In the rows, 128 means zero.
The rows of A fall into a few groups, and each row is roughly a mix of its group's hidden directions; one row fits no group.
A, 163 rows:
[[143 150 157  93  76  87 143 122 143 110]
 [109 106 195 129 132 116 144 119 174 116]
 [102 141 119 103 108  87 137 142 114 192]
 [153 161 150 111 121 112 116 192 130  95]
 [136 109 148 116 107 144 153  72 179 133]
 [162 141 120 105 117 127 151 194  97 143]
 [158  92 123 151 125 144 152 180 167 113]
 [122 151 163 133 119 120 121 111  69 175]
 [ 74 147 142 144 116 164 101 153 138 166]
 [137 108  95 160 171  96 167 100 140 143]
 [135 163 137 110  69  97 170 117 126 126]
 [141 155 124 101 171 167 153 148 112  87]
 [122 122 157 137 156 178 110  91 140  84]
 [154 140 112 147 139 160 116 142 198 142]
 [146 123  86 128 155 175 143  99 147 168]
 [160 115 110 152 167 126  64 137 145 123]
 [138 165 174 186 140 112 127 153 130 140]
 [143 156  97  95 125 148 179  98 154 107]
 [123  92 153 165 139 133 130 160 133  68]
 [ 90  93 137  97 122 125  64 114 119 130]
 [127  77 141 116 192 145 108 119 142 121]
 [119 181 118 117 125 118 120  86 115 182]
 [162 157 166 111 158 146  82  98 119 126]
 [133 122 124 111 138 114  86 178  77 105]
 [162 164  80 127 104 108 100 130 105  96]
 [114 115 127  61 149 140 145  96 133 165]
 [117 155 158 125 141 138 122 132  55 103]
 [112 132 111 125 152 136 167 103 191 100]
 [115 125 112 186 167 106  96 137 125 163]
 [117 128  79 181 163 136 135 121  98 148]
 [125  90 183 117  95  90  96 128 130 130]
 [126  95 142  91 183 109  98  98 142 131]
 [131 107 103 163 182 156 115 164 134 153]
 [143 123 161  74 171  88 141 122 138 137]
 [123 170  92 144  86 160 130 118  87 121]
 [115 119 155 114 113  98 102  76 113  82]
 [111 124 142 136 117  54 111  97 147 145]
 [120 115 176 169 170 107 105 128 159 114]
 [ 85 169 109 150 118 152 141  97 133  85]
 [150 146  82 156  96  92 138  95 136 100]
 [ 90 156 136 149 107 106 172 168 111 105]
 [144 136 127  82 114 147 180 157 150 162]
 [ 79 164 114  96 144  96 154 119 137 161]
 [107  89 105 170 142 146 154 111 160 164]
 [126 154 149 124 181 137 133 166  93 166]
 [141 100 107 100  95 124 151 139 135 192]
 [102 159 148  92 107 153  80 121  92 135]
 [102 124  73 113 137  93 115  80 123 108]
 [156 135  82 136  76  99 147 145 132 158]
 [122 111 125 180  85 142  98  85 132 110]
 [142 106  75 122 107 117 115 146 188 129]
 [101 168 127 158 149 138 116 140  64 127]
 [ 78 133  97 117 174 145 157  99 143 116]
 [112 113 187 103 141  96 168 143 106 134]
 [125 119 171  92 137 152 159 124  72 138]
 [138 141 150 119 170 141  99 136 186  95]
 [137 138 141 141 161 115  86 123 118  61]
 [156 150 141  96  82 139 164 160 145 101]
 [101 168 131 165 126  94 120 166  91 113]
 [ 75 138  68 124 108 147 130 130 135 102]
 [127 137 147 136 100 124  94 125  89  64]
 [140 133  84  86  97  99 159 142 148 100]
 [119 106 131 133  90 125 149  54 136 118]
 [116  91 158 112 160 122 113  95  74 124]
 [134 113 105 173 185 126 160 140 101 133]
 [145 115  72 118 125 156 149  91 166 148]
 [114 123 132 174  89 101 124 114 135 185]
 [110  75 134  86 147 106 148 170 134 133]
 [ 92 151 177 125 174 105 147 146 126 151]
 [105 121 190 120 146 107 155 145 165 107]
 [187 120 176 134 127 106 111 152 135 157]
 [147 134 104 133 101 100 154 195 132 147]
 [ 73 119  78 100 123 150 115 117 139 100]
 [148 165 112 149 165 137 176 125 148  90]
 [146 144 146 130 171 167 136 106 121  72]
 [141 166 161 160 122 113  78 101 123  98]
 [153 150  88  80 150 153 169 141 130 114]
 [ 95  77  69 135 140 118 125 116 119 146]
 [158 116 104  97 141  97  82 121 165 100]
 [168 173 122 107  77 143 120 125 151 105]
 [157 106 109 119  69 133 137 148  79 128]
 [ 84 124 152 161 144  80 120 167 145 118]
 [127 103 105 122 104 125 162 159 107 189]
 [114 107 182 118 119 137 142 129  69 153]
 [130  93  58 138 133 143 126 151 158 145]
 [ 94 101  69 169 115 144 147 145 127 122]
 [182 138 130 119 140 145 141 117 130  62]
 [152  78 115  92 172 148 121 134 136 160]
 [122 137 113 141  61 119 106 109  87 106]
 [106 134  99 112 147 134 118  77 185 137]
 [152 151 151 100 164 185 127 113 139 157]
 [102 152 136 110 131  98 122 108 103 195]
 [132 160 102 145  78 138 111  91 166 107]
 [115 125  72 183 142 132 137  98 113 147]
 [115  89 151 152 161 150 107  96 159  92]
 [153 165  99 154  94 136 131 160 174 142]
 [134  99 122 103 151  97 146  95 178 162]
 [190 122 122 143 120  97 156 156  93 140]
 [174 120 131 118 105 105 149 105 111  69]
 [101 151 111  73 143 145 169  97 145 134]
 [156 155  82 102 105 139 178 151 118 120]
 [170 117 128 103 135 188 125  89 129 109]
 [101 178  99 154 108 120 138  89 161 114]
 [160 107 167 106 170 127 126 142 166 161]
 [140 156  72  98 133 147 153  93 144 103]
 [106 139  68 107 116 130 113 129 180 109]
 [117 195 106 144 150 131 167 141 107 139]
 [109 108 150 151 135  96  89 132 120 188]
 [154  75 113 159 158 129 177 123 139 122]
 [159 126 150 144 170 159 107 175 113 101]
 [164 160  91  99 100 134 100 123  85 136]
 [162  89 165 102 117 125 104 157 129 170]
 [ 96 124 135 163 104  66 109 155 128 143]
 [152 144  94 102 123 129 121 111 192  97]
 [ 97 142 114 110 174  87 152 160 150 105]
 [145 110 143 129  72 142 112  68 131 119]
 [106 182  83 116 139 104 148 126 165 124]
 [143 156  83 168 108 121 113 136 172  99]
 [130 138 121  90 104 136  84 160 175 152]
 [109 138 143 156 174 140  85 150  86 114]
 [128 122 145 106 109 177 155 122 141  68]
 [139 146 112 176 108 134 140 132  82  80]
 [127 184 104 160 107  87 112 140 121 157]
 [129 103  84 120  95 143 118 109 188 139]
 [135 142  90 189 125 145 130 157  96 105]
 [137 117 100  95 101 148 181 167 150 138]
 [113 102 136 116 144 171 129  81 171 100]
 [132  77 128 142 145 137 123 151 164  73]
 [128  87 123 130 161 141 126 136 172  72]
 [148 138 123 117 147 132  90 129 158  60]
 [ 82 121 123 111  68 153 116 111 130 158]
 [133 105 159 138  70  96 102 118 115 161]
 [115 140 138 150  62 153 134 125  82 119]
 [109 168 108 136  85  83 156 107 144 111]
 [126  97  96 128 137 133 128 139 192  87]
 [139  92  70 114 110  94 100 123 155 122]
 [101 137  88 110 134 100 105  81 171 125]
 [135 117 123 113 113  86 147  92 190 139]
 [ 92 131 115 136 123 178 177 143  94 116]
 [127 119 100 113 159 101 131  62 117 155]
 [175 146 159 158 117 135  99 114 124 178]
 [142 126 105 133  84  76  77 126 123 131]
 [ 92 166 187 108 146 113 124 156 125 140]
 [166 138  88 131  91 126 176 154 140 150]
 [ 78 175 127 115 150 130 160  88 139 124]
 [133 174  76 150 110 101 125 147 164 118]
 [147  84 146 148 128 179 118  98 143 164]
 [102 132 100 135 106 193 168 117 139 120]
 [107 135 161 139 158 100  94 141 101 179]
 [106 160 115 177 119 153 117 145  77 113]
 [172  79 102 129 131 165 126 166 136 116]
 [104 115 140 145 164 132  98  66 156 138]
 [124 108 167  84 171 137 132 107  92 151]
 [113 143 142 110  88 176  81 151 107 124]
 [121 156  79 132 172 137  95 137  89 120]
 [142 152  73  85 157 131 144 157 115 108]
 [114 150 146 182 101 124 137 155  78 137]
 [157 122 120 182  98 119 110 171 130  96]
 [116 121 106 132 137  97 138 109 192 170]
 [141 144 122 117 139 118 165 188 113  82]
 [130 167  72 117 143 124 161 166 117 107]
 [148  87 118 117 128 158 169 162 169 111]
 [126 135 168 141 189 141  96  99 129 151]]
Which three rows in each list fit none of the groups? Every other row fits one group, some only roughly. Give them in the order they come.
  z_376: [ 99 127 152  78 153 148 132 107 179 125]
  z_450: [122  90  86 161 139 136 166 102 159 106]
  z_308: [160 146  97 147 122 135  79  84 158 136]
  z_830: [130 122 117 168 130 169 133 195 126 118]
  z_258: [123 136 138 156 100  91 168  86 135  89]
  z_872: [109 179 168 124 157 119 149 148 104  93]
  z_966: [ 96 130 118  92 135 156 130 122 126 197]
  z_487: [171 128 153  88 147 165 143 151 164 141]
  z_393: [ 84 135 109 184  92 157 129 120 136 146]
  z_650: [120  98 122 159  95 105 142 191 119 111]
  z_564: [ 96 129 179 126 140 140 167 127  82 104]
  z_175: [155 114  90 107 143 152 131 184  99 150]

z_376 z_450 z_966
  z_705: [135  88 159 113 122  98  68 144 115 145]
  z_341: [136  98 194  92 115 140 145 126 124 101]
  z_915: [111 116 128 127 188 104 157 115 175 114]
  z_810: [127  73 164 131  92 120 114 136 102 167]
  z_454: [ 77 154 159 111 156 141 165  97 110 125]
  z_302: [ 89 154 107  88 155 120 159 148 135 168]
  z_252: [130  95 176 137 138 137 159 176 161 118]
  z_444: [128 122 125 202 154 142 149 146 115 158]
  z_151: [103  97 150 106 153 161 174 129 106 162]
  z_427: [113  95 138 139  96  95  67 112 108 132]
  z_107: [114 170 124 164  97 135 159 106  93  94]
  z_576: [153 123  94 136 104  76 106 153 169 115]
  z_314: [ 90 144 152 143 148 104 164  79 101 141]
  z_588: [117 122 152  86  85 115 121  79 162 131]
  z_136: [187 148 112 147 116  99 116 156 135  88]

z_915 z_302 z_444
  z_78: [116 146 158 125 112 119 192 167 132 156]
  z_957: [ 88 115  86 131 133  93  98 166 133 157]
  z_334: [117  98 106 127 116 138 178 189 134 130]
  z_642: [147 124  79 133 127  79 146 134 145 175]
  z_463: [102 113 124 109 108 155 183 118 104 173]
  z_34: [ 95 119 157  89 147 133 165 133 177 147]
  z_929: [198 145 125  90 149 135 148 133 136 108]
  z_783: [148 161 108 148 100 115  87  94 119 171]
  z_831: [112 140 148 186 129 149 114  71 129 134]
  z_842: [166 138 146 127 106 178 146 145 129  77]
  z_462: [ 83 162 130 111 121 138 179 163 103 129]
  z_711: [119 170 143 176  84 115 113  92 123 121]

z_34 z_929 z_462
  z_457: [150  93 125  69 107 163 111 134 130  98]
  z_997: [140 142 154 138 198 122 151  94 133 107]
  z_841: [104 121 106 178 130 151 169 167 146 149]
  z_853: [132 164  82 155 173  95 137 128 103 139]
  z_325: [133 139 162 153  55 112 150 128 120 132]
  z_566: [ 82 174  88 107 114 114 114 160 135 116]
  z_667: [ 85 165 173 150 153 122 143 156 105 139]
  z_67: [147 117 176 145 103  92  91 160 150 142]
  z_254: [121 152 123 151 106 128 130  87  67  98]
  z_560: [ 98 106 155 111  74  87 135 156 116 138]

z_566 z_67 z_560
  z_50: [191  96 118 112 150  96 109 152 135 114]
  z_106: [148 122 155 150 159 158  75 123 159 156]
  z_6: [117 130 161 154 105 151 108  73 102 161]
  z_955: [112 134 112 152 183 141 132  97  90  92]
  z_600: [108 137  98 112 144 129 170 144 171  80]
  z_3: [122 123 167 152 179 119 155  95 121  90]
  z_163: [153 107 139  85 159 148 160 158 162 153]
  z_114: [170 104 128 114 173  82 124 140 157 150]
  z_278: [154 137 144 107 123 112 163 165 187 142]
  z_878: [163 105 117 130  99 112 147 148 192 112]
  z_601: [ 95 108  78 143 122  99 155 138 103 168]
  z_152: [140  82  94 135 164 147 138  86 116 158]
  z_87: [ 81 139 118 184 154 146 124 102 139 153]

z_106 z_955 z_3
  z_778: [127 135 120 125 190  98 136 163 152 165]
  z_366: [111 187 131 136 115 103 122 157 134  78]
  z_547: [ 92 152 125 124 164 174  95 135  88 125]
  z_723: [118 130 203 133 130 131 161 136 117  96]
  z_697: [177 141 124 124 158 165  83 139 161 132]
  z_69: [127 171 101 100 147 131 159 121 139  71]
  z_79: [124 122 155 104 167  90 136 126 184 103]
  z_531: [134  77 133 117  76 151 157 161 116 123]
  z_432: [151 128  89  97  79 148 160  96 127 113]
  z_324: [135 110 135 122 140 113 141 169 198 152]
  z_75: [125 124 103  94  97 172 160 126 102  87]
  z_430: [ 79 102 172 124 114 146 162 126  96 146]
  z_356: [ 86 151 154 190 136 103 131 128 145 147]
  z_433: [102 172 117 123 162  90 112 141 147 171]
  z_405: [120  75 158  87 113 158 102 119 109 148]

z_366 z_547 z_79
  z_386: [142 133 124 146 141 145  74  86 172 104]
  z_526: [109 112 143 136 106 127 108 105  55 108]
  z_875: [ 89 151 141 117 129 161 156  69 132 107]
  z_606: [144 131 150 130 199 102 104 110 153 119]
  z_543: [155  72 116 100  84 103 130 142 151 132]
  z_229: [139 135 177  82 120 110 100 159 144 161]
  z_904: [107 151 118 122 103 158 104  97 149  70]
  z_156: [130 155 132 140 160 174  76 136 133  92]
  z_683: [125 131 153 124 197 121 153 103 158 147]
  z_859: [109 134 102 109 190 169 140 154 112 134]

z_229 z_156 z_859
